In the data rows, the value 500 means zero.
Some points:
array([557, 635, 609, 696, 538, 625, 515, 656, 613, 511, 482, 490, 606, 494,
       487, 495, 466, 442, 320, 417, 418, 376, 409, 298, 436, 359, 496, 439,
       451, 452, 502, 502, 513, 484, 574, 527, 560, 652, 490, 518, 618, 526,
       497])
array([366, 492, 437, 533, 395, 475, 491, 472, 614, 469, 633, 435, 818, 692,
       488, 672, 529, 500, 620, 638, 658, 518, 507, 556, 372, 469, 642, 523,
       452, 523, 499, 539, 468, 489, 437, 458, 395, 509, 402, 404, 497, 372,
       378])
array([540, 392, 512, 506, 467, 576, 510, 551, 632, 489, 661, 574, 696, 628,
       588, 641, 556, 576, 634, 588, 632, 466, 559, 346, 417, 431, 474, 400,
       405, 464, 423, 404, 372, 377, 437, 424, 316, 487, 403, 449, 570, 527,
       608])
array([471, 294, 476, 523, 389, 483, 435, 447, 411, 429, 417, 370, 664, 508,
       535, 678, 514, 484, 656, 651, 691, 449, 562, 515, 491, 644, 666, 663,
       514, 485, 486, 464, 526, 589, 464, 435, 450, 605, 399, 418, 593, 352,
       468])
array([757, 652, 576, 713, 473, 630, 495, 540, 515, 381, 446, 409, 462, 359,
       428, 390, 389, 469, 428, 429, 521, 471, 429, 449, 396, 429, 548, 558,
       521, 503, 508, 580, 586, 696, 526, 511, 523, 613, 482, 487, 593, 453,
       517])
array([575, 504, 435, 533, 362, 407, 438, 416, 443, 451, 485, 382, 632, 546,
       500, 635, 535, 630, 649, 613, 720, 590, 530, 624, 494, 615, 605, 539,
       484, 548, 496, 468, 481, 315, 442, 342, 404, 540, 348, 449, 504, 388,
       487])
array([588, 565, 442, 557, 424, 510, 406, 394, 496, 441, 488, 424, 478, 464,
       460, 490, 427, 430, 484, 467, 463, 384, 468, 461, 365, 464, 575, 425,
       467, 484, 571, 477, 584, 565, 574, 502, 601, 680, 522, 613, 777, 647,
       649])
array([451, 451, 475, 525, 347, 570, 512, 567, 520, 498, 450, 544, 701, 615,
       609, 731, 524, 545, 672, 677, 642, 523, 530, 467, 447, 429, 558, 347,
       384, 445, 449, 457, 443, 333, 369, 318, 360, 498, 453, 540, 508, 517,
       597])
array([377, 421, 450, 454, 271, 456, 403, 355, 423, 400, 424, 369, 647, 511,
       466, 501, 446, 490, 481, 620, 569, 513, 553, 497, 432, 555, 553, 667,
       529, 580, 536, 521, 527, 642, 560, 417, 577, 727, 352, 580, 723, 521,
       535])
array([647, 599, 587, 658, 675, 614, 517, 650, 564, 461, 591, 472, 697, 684,
       589, 693, 521, 532, 492, 532, 468, 457, 464, 440, 430, 406, 475, 422,
       390, 464, 437, 385, 457, 392, 359, 385, 450, 458, 357, 525, 558, 463,
       520])
array([667, 679, 629, 635, 577, 570, 515, 578, 557, 519, 514, 418, 616, 421,
       527, 456, 475, 470, 416, 494, 494, 386, 388, 312, 396, 409, 473, 396,
       440, 478, 518, 407, 463, 516, 403, 513, 494, 670, 512, 565, 664, 576,
       592])
array([601, 382, 539, 541, 346, 410, 451, 319, 423, 413, 473, 427, 628, 542,
       515, 558, 503, 514, 664, 612, 721, 457, 624, 711, 460, 538, 641, 612,
       567, 497, 543, 475, 483, 413, 480, 434, 492, 511, 341, 454, 488, 495,
       403])
array([671, 527, 438, 494, 371, 517, 399, 305, 414, 351, 471, 370, 547, 367,
       486, 524, 483, 469, 506, 657, 624, 445, 505, 543, 424, 436, 720, 678,
       507, 578, 605, 612, 509, 569, 439, 424, 484, 757, 440, 513, 553, 407,
       506])
array([662, 529, 582, 681, 314, 541, 456, 356, 329, 439, 400, 420, 571, 327,
       407, 627, 410, 447, 441, 519, 538, 451, 505, 497, 375, 543, 558, 550,
       518, 562, 608, 539, 491, 591, 495, 644, 506, 716, 399, 512, 675, 505,
       519])
array([631, 478, 499, 701, 634, 586, 570, 670, 633, 532, 559, 572, 743, 627,
       508, 560, 533, 450, 545, 509, 511, 452, 391, 366, 368, 364, 469, 461,
       401, 385, 420, 404, 387, 391, 410, 439, 483, 640, 426, 506, 616, 594,
       591])
array([460, 490, 421, 439, 323, 378, 397, 532, 499, 473, 573, 520, 673, 508,
       519, 747, 500, 543, 602, 613, 737, 559, 552, 545, 456, 487, 653, 520,
       593, 476, 512, 446, 515, 541, 422, 337, 477, 601, 337, 430, 465, 368,
       438])
array([625, 731, 612, 647, 564, 615, 557, 636, 628, 487, 540, 524, 705, 455,
       521, 579, 456, 498, 554, 470, 513, 393, 455, 334, 368, 353, 452, 439,
       338, 430, 417, 448, 414, 418, 474, 387, 508, 644, 493, 505, 721, 592,
       519])
array([584, 479, 544, 582, 612, 611, 574, 622, 594, 591, 634, 553, 741, 559,
       526, 638, 484, 577, 500, 583, 516, 431, 520, 544, 385, 483, 509, 411,
       433, 480, 415, 501, 416, 390, 384, 247, 425, 470, 369, 433, 482, 439,
       488])
array([455, 449, 444, 535, 458, 563, 514, 538, 599, 542, 519, 501, 657, 601,
       590, 627, 528, 614, 692, 657, 658, 511, 520, 632, 463, 381, 523, 479,
       430, 468, 480, 432, 423, 395, 430, 404, 418, 492, 324, 403, 556, 409,
       457])
array([621, 471, 529, 564, 382, 435, 448, 498, 420, 434, 491, 362, 603, 453,
       426, 514, 444, 461, 449, 494, 526, 379, 358, 478, 426, 355, 528, 418,
       505, 537, 486, 510, 486, 630, 589, 507, 566, 710, 504, 606, 769, 652,
       713])
array([689, 631, 599, 645, 543, 498, 462, 444, 565, 460, 449, 416, 592, 500,
       377, 493, 457, 474, 409, 530, 551, 429, 456, 270, 352, 395, 478, 480,
       446, 449, 497, 494, 547, 464, 462, 469, 581, 687, 527, 513, 745, 612,
       695])
array([509, 464, 506, 578, 343, 411, 406, 462, 450, 431, 452, 478, 694, 507,
       590, 643, 599, 582, 673, 646, 641, 525, 588, 634, 498, 541, 530, 552,
       525, 446, 509, 503, 442, 482, 395, 272, 360, 383, 385, 381, 533, 499,
       586])
array([400, 252, 392, 476, 294, 396, 387, 474, 442, 314, 440, 367, 695, 379,
       491, 562, 518, 571, 621, 596, 604, 473, 569, 573, 425, 510, 586, 536,
       566, 525, 555, 544, 572, 501, 459, 583, 611, 714, 513, 501, 651, 478,
       533])
array([623, 530, 463, 479, 372, 510, 421, 470, 440, 441, 373, 353, 614, 374,
       474, 513, 415, 413, 392, 530, 593, 381, 492, 463, 421, 460, 621, 561,
       536, 537, 511, 607, 593, 512, 517, 632, 548, 649, 427, 565, 761, 600,
       549])
array([675, 661, 569, 684, 596, 473, 535, 513, 494, 402, 434, 293, 523, 269,
       388, 470, 448, 326, 488, 485, 534, 432, 568, 445, 397, 424, 587, 509,
       515, 578, 582, 566, 545, 578, 574, 498, 530, 710, 394, 504, 560, 465,
       557])
array([474, 356, 511, 567, 341, 495, 461, 528, 534, 480, 476, 436, 866, 591,
       553, 643, 535, 537, 679, 572, 719, 465, 532, 518, 392, 404, 591, 622,
       395, 526, 595, 499, 568, 486, 419, 370, 380, 564, 310, 450, 537, 361,
       421])
array([458, 421, 504, 518, 316, 356, 443, 451, 465, 441, 404, 334, 451, 473,
       451, 582, 445, 476, 419, 506, 553, 465, 520, 570, 395, 526, 583, 648,
       426, 542, 544, 523, 546, 611, 514, 561, 514, 811, 520, 520, 655, 597,
       621])
array([598, 542, 591, 549, 562, 542, 483, 408, 412, 428, 500, 381, 599, 385,
       432, 484, 483, 452, 401, 418, 504, 470, 420, 437, 450, 360, 555, 468,
       467, 443, 484, 528, 546, 542, 479, 533, 514, 776, 489, 564, 718, 669,
       642])
array([525, 442, 453, 530, 412, 393, 424, 450, 282, 388, 453, 408, 507, 415,
       404, 493, 462, 562, 515, 523, 587, 456, 469, 423, 452, 495, 698, 544,
       458, 564, 607, 604, 532, 634, 572, 553, 525, 691, 430, 466, 716, 572,
       490])
There is one direction along which these points spread out most. Take the direction at right angles to it along which they spread out most. Then take the direction at right angles to both along which they spread out most. Go by this last direction. Where along it does each point below lie, from 0 to 99? The average is 50, and the first point in the table lies past the average. One standard deviation of the points above along it is 16.
array([671, 527, 438, 494, 371, 517, 399, 305, 414, 351, 471, 370, 547, 367,
       486, 524, 483, 469, 506, 657, 624, 445, 505, 543, 424, 436, 720, 678,
       507, 578, 605, 612, 509, 569, 439, 424, 484, 757, 440, 513, 553, 407,
       506]) 72
array([509, 464, 506, 578, 343, 411, 406, 462, 450, 431, 452, 478, 694, 507,
       590, 643, 599, 582, 673, 646, 641, 525, 588, 634, 498, 541, 530, 552,
       525, 446, 509, 503, 442, 482, 395, 272, 360, 383, 385, 381, 533, 499,
       586]) 54
array([471, 294, 476, 523, 389, 483, 435, 447, 411, 429, 417, 370, 664, 508,
       535, 678, 514, 484, 656, 651, 691, 449, 562, 515, 491, 644, 666, 663,
       514, 485, 486, 464, 526, 589, 464, 435, 450, 605, 399, 418, 593, 352,
       468]) 53
array([631, 478, 499, 701, 634, 586, 570, 670, 633, 532, 559, 572, 743, 627,
       508, 560, 533, 450, 545, 509, 511, 452, 391, 366, 368, 364, 469, 461,
       401, 385, 420, 404, 387, 391, 410, 439, 483, 640, 426, 506, 616, 594,
       591]) 38
array([455, 449, 444, 535, 458, 563, 514, 538, 599, 542, 519, 501, 657, 601,
       590, 627, 528, 614, 692, 657, 658, 511, 520, 632, 463, 381, 523, 479,
       430, 468, 480, 432, 423, 395, 430, 404, 418, 492, 324, 403, 556, 409,
       457]) 50
array([621, 471, 529, 564, 382, 435, 448, 498, 420, 434, 491, 362, 603, 453,
       426, 514, 444, 461, 449, 494, 526, 379, 358, 478, 426, 355, 528, 418,
       505, 537, 486, 510, 486, 630, 589, 507, 566, 710, 504, 606, 769, 652,
       713]) 25
array([575, 504, 435, 533, 362, 407, 438, 416, 443, 451, 485, 382, 632, 546,
       500, 635, 535, 630, 649, 613, 720, 590, 530, 624, 494, 615, 605, 539,
       484, 548, 496, 468, 481, 315, 442, 342, 404, 540, 348, 449, 504, 388,
       487]) 63
array([557, 635, 609, 696, 538, 625, 515, 656, 613, 511, 482, 490, 606, 494,
       487, 495, 466, 442, 320, 417, 418, 376, 409, 298, 436, 359, 496, 439,
       451, 452, 502, 502, 513, 484, 574, 527, 560, 652, 490, 518, 618, 526,
       497]) 54
array([667, 679, 629, 635, 577, 570, 515, 578, 557, 519, 514, 418, 616, 421,
       527, 456, 475, 470, 416, 494, 494, 386, 388, 312, 396, 409, 473, 396,
       440, 478, 518, 407, 463, 516, 403, 513, 494, 670, 512, 565, 664, 576,
       592]) 52
array([540, 392, 512, 506, 467, 576, 510, 551, 632, 489, 661, 574, 696, 628,
       588, 641, 556, 576, 634, 588, 632, 466, 559, 346, 417, 431, 474, 400,
       405, 464, 423, 404, 372, 377, 437, 424, 316, 487, 403, 449, 570, 527,
       608]) 30
array([451, 451, 475, 525, 347, 570, 512, 567, 520, 498, 450, 544, 701, 615,
       609, 731, 524, 545, 672, 677, 642, 523, 530, 467, 447, 429, 558, 347,
       384, 445, 449, 457, 443, 333, 369, 318, 360, 498, 453, 540, 508, 517,
       597]) 29
